The rows of X fall into 4 groups, which share some directions, and each row is roughly a mix of its group's hidden directions.
X (132 x 10):
.27  -.26  .22  -.18  .27  .06  -.06  -.04  .25  .30
.39  -.41  -.01  -.15  -.29  -.12  .06  -.01  .08  .01
.28  -.12  -.18  .11  -.23  .01  .33  .25  -.26  .14
-.20  -.17  .00  -.42  -.08  .37  .16  .03  .17  -.11
-.07  .10  -.05  .05  -.40  .00  -.08  .01  -.11  -.51
-.19  .22  -.01  -.08  .27  .23  -.08  -.40  .17  -.19
-.16  -.24  .28  .00  .08  -.49  .14  .00  .08  .12
-.06  .20  -.33  .05  -.03  -.29  -.12  -.25  .03  .36
-.12  .44  .05  .40  .23  .01  .12  .05  .07  -.01
-.13  -.32  .24  -.28  .08  -.31  -.13  .23  .06  .13
.12  .41  .09  -.03  -.28  .14  .12  .26  -.27  .06
-.19  -.19  .17  -.13  -.18  .14  .51  .01  -.03  .13
-.01  .28  .08  -.10  .57  .09  -.08  .08  -.09  -.09
.23  -.06  -.08  -.17  .46  .02  .29  -.14  -.18  .12
-.08  .18  .16  -.18  .16  .08  -.12  -.42  -.05  -.36
-.18  .41  .21  -.04  -.08  -.15  .28  .18  .25  .05
.13  -.38  .37  .23  .14  -.11  -.09  .05  .23  -.06
.00  -.40  -.11  -.07  -.18  .19  -.26  -.22  -.31  -.05
-.16  -.45  .19  -.11  .31  -.13  -.13  .13  .14  -.06
-.25  .01  .22  .07  .39  .12  .24  .18  .02  -.28
.20  -.09  .12  -.24  .04  -.01  .06  .24  -.19  -.48
.14  .16  .03  -.05  -.04  .13  -.29  -.19  -.26  -.45
-.03  .33  .34  -.09  -.18  -.07  -.09  -.04  -.08  .41
.08  -.01  .08  -.06  .19  -.26  .28  -.01  -.01  .50
.31  -.02  -.15  .04  .19  -.21  .24  .16  .27  .31
-.13  .13  -.09  .19  -.06  -.40  .27  .29  -.06  -.23
-.15  .12  -.28  .05  -.47  -.16  .12  -.01  .00  -.28
.33  .17  -.03  -.03  -.40  .20  .11  .11  -.21  .22
.24  -.07  -.22  .32  -.07  .16  -.09  .22  -.18  -.34
.16  -.28  -.41  .20  .23  -.09  .00  .17  -.11  -.19
-.08  .11  -.25  .08  .31  -.14  .28  .15  -.18  .34
.36  .04  .12  -.27  .23  .17  .20  .28  -.19  .03
.11  .43  .24  -.12  -.27  -.14  -.13  -.26  -.02  -.10
-.29  -.17  .39  .01  .27  .28  .13  .12  .03  -.03
.28  -.15  -.06  .19  .20  .43  .02  .19  -.19  -.10
-.15  -.07  .51  .22  .07  -.02  -.06  -.11  .19  -.24
-.18  .15  .37  -.01  .21  .17  -.30  -.10  -.01  -.30
-.20  -.51  .19  -.12  -.10  .14  -.07  .10  -.02  -.23
-.04  -.11  -.17  -.37  -.17  .37  -.07  .12  -.25  .16
.03  -.36  .25  .04  .01  -.41  -.15  .06  -.10  -.23
-.03  -.31  -.18  -.40  -.28  .09  .09  .24  -.03  -.09
.07  .46  .24  .23  -.18  -.19  -.02  -.22  .08  .01
.36  -.33  -.03  -.13  -.14  .01  -.24  -.15  -.13  -.28
.36  .21  -.05  -.05  -.04  -.14  .05  -.18  .14  .45
-.12  .38  -.03  .26  -.32  -.04  -.16  .14  -.28  -.01
.09  -.23  -.34  .31  .27  .03  -.08  .01  -.01  .31
-.26  .26  .19  -.11  .38  -.23  .07  .25  -.07  -.02
.13  .17  .08  -.13  .05  .26  -.17  -.47  -.12  -.22
-.11  .26  -.11  .17  -.06  .30  .05  -.35  .07  -.33
-.21  .32  -.19  .02  .09  .21  .29  -.32  .17  .00
.34  -.29  .20  -.17  .21  -.05  .10  .29  -.16  .11
.18  -.23  .09  -.47  .21  .19  .00  .09  -.18  .15
-.21  -.06  .16  -.04  .21  .07  .28  .04  .34  -.36
.22  .19  .21  -.10  .15  .03  -.06  .37  -.38  -.10
.34  .20  -.21  -.10  .10  .02  .33  .30  .18  -.05
.27  -.37  -.13  -.02  -.18  .30  .22  .09  .05  .20
.44  -.40  -.09  .00  -.09  .16  .03  -.06  .01  .24
-.32  .04  -.18  -.17  -.21  -.31  .32  .00  -.07  .19
.33  -.23  -.32  .05  .31  .15  -.14  -.19  .01  .09
-.26  -.01  -.36  .15  .42  .06  -.06  .07  -.16  .13
-.24  .23  -.41  -.31  -.04  .09  .00  .00  .17  -.17
-.07  -.01  -.03  -.34  .10  .39  .08  -.23  .30  -.13
-.14  -.37  .22  -.12  .09  -.02  .16  -.17  .39  .12
-.11  -.10  .19  -.35  -.01  .19  -.32  -.17  .00  -.31
.12  .09  .06  -.04  .22  -.16  -.06  -.49  .25  -.21
.09  -.18  .27  -.08  .36  .09  -.13  -.30  -.12  -.27
.16  -.28  .11  .01  .41  .25  .27  .05  -.16  .03
-.31  .19  -.17  .39  .27  -.03  -.08  -.09  -.12  .20
-.19  .20  .02  .43  -.32  .24  .12  -.05  -.12  -.05
-.47  -.09  .19  -.21  .01  -.10  .27  -.02  -.22  .12
-.03  .19  .10  .37  .36  .16  .15  .16  .25  -.05
.15  -.04  .12  -.17  -.59  -.10  .15  -.05  .05  -.02
.08  .49  .22  -.14  -.31  -.03  .14  -.05  .10  -.07
-.20  .39  .28  -.11  -.04  -.09  -.14  .09  -.17  -.32
-.18  -.21  .21  .15  .21  .32  .23  -.14  .04  -.30
-.29  .12  .34  .32  -.15  .04  .00  .04  .01  .34
-.08  .28  .16  .28  -.26  -.14  -.01  -.08  .34  -.25
-.18  -.01  .19  .26  .27  -.26  .18  .24  -.28  .03
-.27  -.33  .30  .04  -.06  .12  -.02  .36  .16  .06
-.17  -.07  .19  -.13  .02  .26  .09  .22  .05  -.49
.23  .04  .11  .06  -.24  .00  .05  .18  -.19  .51
-.31  .21  -.05  -.12  -.32  .10  .11  .26  -.24  -.23
-.26  .09  -.10  .32  -.15  -.41  .00  .01  .22  -.16
-.30  .16  .27  .03  -.05  .15  .21  -.32  .20  .22
.00  -.02  .06  -.08  .18  .16  -.17  -.21  -.33  .45
-.04  -.31  -.10  .24  -.08  .26  .14  -.11  .26  .34
.18  .10  .24  .13  -.06  .36  -.10  .30  -.30  -.12
-.29  .12  -.07  -.03  .26  -.30  .35  .03  -.24  .02
-.11  -.16  -.16  .19  -.07  -.34  .05  .22  -.04  -.42
-.30  .15  -.31  .00  .09  .18  -.15  -.16  -.34  .20
.03  .12  .25  .04  .02  -.20  -.22  -.50  -.01  -.17
.08  -.22  .00  -.27  -.13  .28  -.02  .06  .30  -.36
.12  .17  .22  .06  -.22  .03  -.22  -.43  -.05  .26
.02  .15  .13  .27  -.07  .42  -.14  .21  -.23  -.21
.29  -.23  -.01  -.28  .38  .27  -.07  .10  .07  -.01
-.20  -.02  .25  .28  .04  -.30  -.15  -.24  .13  -.28
-.04  .49  -.08  .28  .31  .07  .06  -.10  -.04  .10
.33  .23  .02  -.20  .21  .03  .10  .21  -.25  .29
.24  -.12  .12  .18  -.33  -.14  .17  .20  -.20  .32
.17  -.17  .14  -.14  .45  -.08  -.19  .09  -.15  -.29
-.39  .23  .08  .25  .30  .29  -.01  .05  -.06  .00
-.11  .30  .12  .18  .09  -.16  -.10  -.35  -.20  .31
-.02  -.11  .39  .15  -.42  .00  -.12  -.26  .02  -.03
-.02  -.18  .00  -.01  .07  .22  .12  -.08  .43  .40
.15  -.12  .10  -.04  .18  .07  -.52  .08  -.05  -.28
-.23  -.18  .08  -.16  .22  -.18  -.36  .14  .17  -.27
.23  -.14  .27  -.06  .13  .44  -.26  .00  -.15  .00
-.14  -.09  -.10  .17  .06  -.01  -.19  -.39  .26  .36
-.17  .19  .02  -.05  -.26  -.21  .30  .10  .06  .40
.08  -.29  .34  -.16  .03  -.38  -.12  .00  .23  -.07
.01  .01  .33  -.01  .28  .30  .10  -.39  .00  .10
.13  -.37  .12  -.17  .12  .20  .21  .11  .11  -.36
.41  .22  .25  -.21  -.03  -.16  -.13  -.23  .15  .10
-.23  .34  .34  .06  -.14  .17  .06  -.16  .09  .27
.15  .13  -.25  .03  .43  .18  -.03  .21  .05  .28
.17  .07  -.30  -.05  -.29  -.02  .04  .18  .27  -.36
-.39  .00  -.17  -.15  -.10  -.32  .20  -.03  .20  -.23
-.10  .12  -.13  .23  -.17  .06  .16  -.12  .01  .53
.14  .40  .03  .29  -.21  .00  -.15  -.31  -.15  -.08
-.03  -.11  -.12  .22  -.41  .18  .24  .30  -.08  -.14
-.08  -.18  .31  .25  -.01  .07  -.33  -.13  .04  .34
-.14  -.11  -.01  -.06  -.32  .09  .14  -.36  .38  .11
.10  .03  .30  -.10  .17  .07  .23  -.42  -.10  .26
.08  .18  .18  -.24  .00  .18  -.11  -.44  .19  .22
-.02  -.37  -.07  -.02  .19  -.33  .11  -.01  .16  .35
.21  -.30  -.26  -.24  -.30  -.21  .02  -.03  .24  .04
.09  -.01  -.01  -.22  -.17  .54  -.24  -.10  .11  .04
-.12  .29  .30  -.26  -.01  .37  -.11  -.09  -.08  -.19
-.42  .05  .35  .18  .05  .12  .14  .12  -.12  .22
-.02  .37  .22  .16  -.10  .34  .01  .25  -.21  .09
-.05  -.10  -.07  .11  .16  -.06  .34  .34  .34  -.20
.29  -.17  -.12  .12  .40  .01  .14  .29  .20  -.10
One row of each group comes first, with its name. Which group is each row after those in?
-.26  -.13  -.26  .28  .25  .33  .05  .10  -.13  .15 | U
-.12  .20  .11  -.20  .14  -.10  .08  .21  -.12  -.50 | S
.30  -.18  -.10  -.10  -.07  .33  -.23  -.12  .25  .25 | R
-.16  .01  .06  -.10  -.08  -.53  .18  -.06  .10  .27 | C

-.03  -.08  .16  .17  -.52  -.26  .05  -.17  .05  .13 | U
-.25  .45  -.15  .13  .04  -.08  .28  .22  .07  .04 | U
-.09  -.24  -.05  -.01  -.05  -.19  -.19  .11  -.04  -.54 | C
-.26  .15  .06  -.08  -.01  .26  .07  -.29  .15  .42 | R
.05  .17  -.03  .11  .39  .08  -.03  -.12  .09  .47 | U
.14  -.02  .04  -.04  -.02  -.30  .12  .27  .16  -.47 | U
-.20  -.06  -.13  -.17  -.16  .31  .20  .44  -.04  -.08 | R
.15  .05  -.26  -.26  .16  .24  -.08  .15  -.37  -.21 | R
-.05  .20  .18  .06  .26  -.12  -.44  -.20  -.09  .23 | S
.03  .12  .05  -.24  .22  .18  -.09  -.27  -.01  -.46 | R
.19  .02  .01  -.04  -.44  .05  -.30  .05  -.02  -.34 | R
-.32  .34  .11  .20  .08  -.25  -.12  .00  -.05  -.30 | U
.15  -.07  -.07  .00  -.53  -.13  -.27  -.05  -.06  .21 | R
-.23  -.21  -.01  .11  .03  .07  .07  -.06  .07  .57 | U
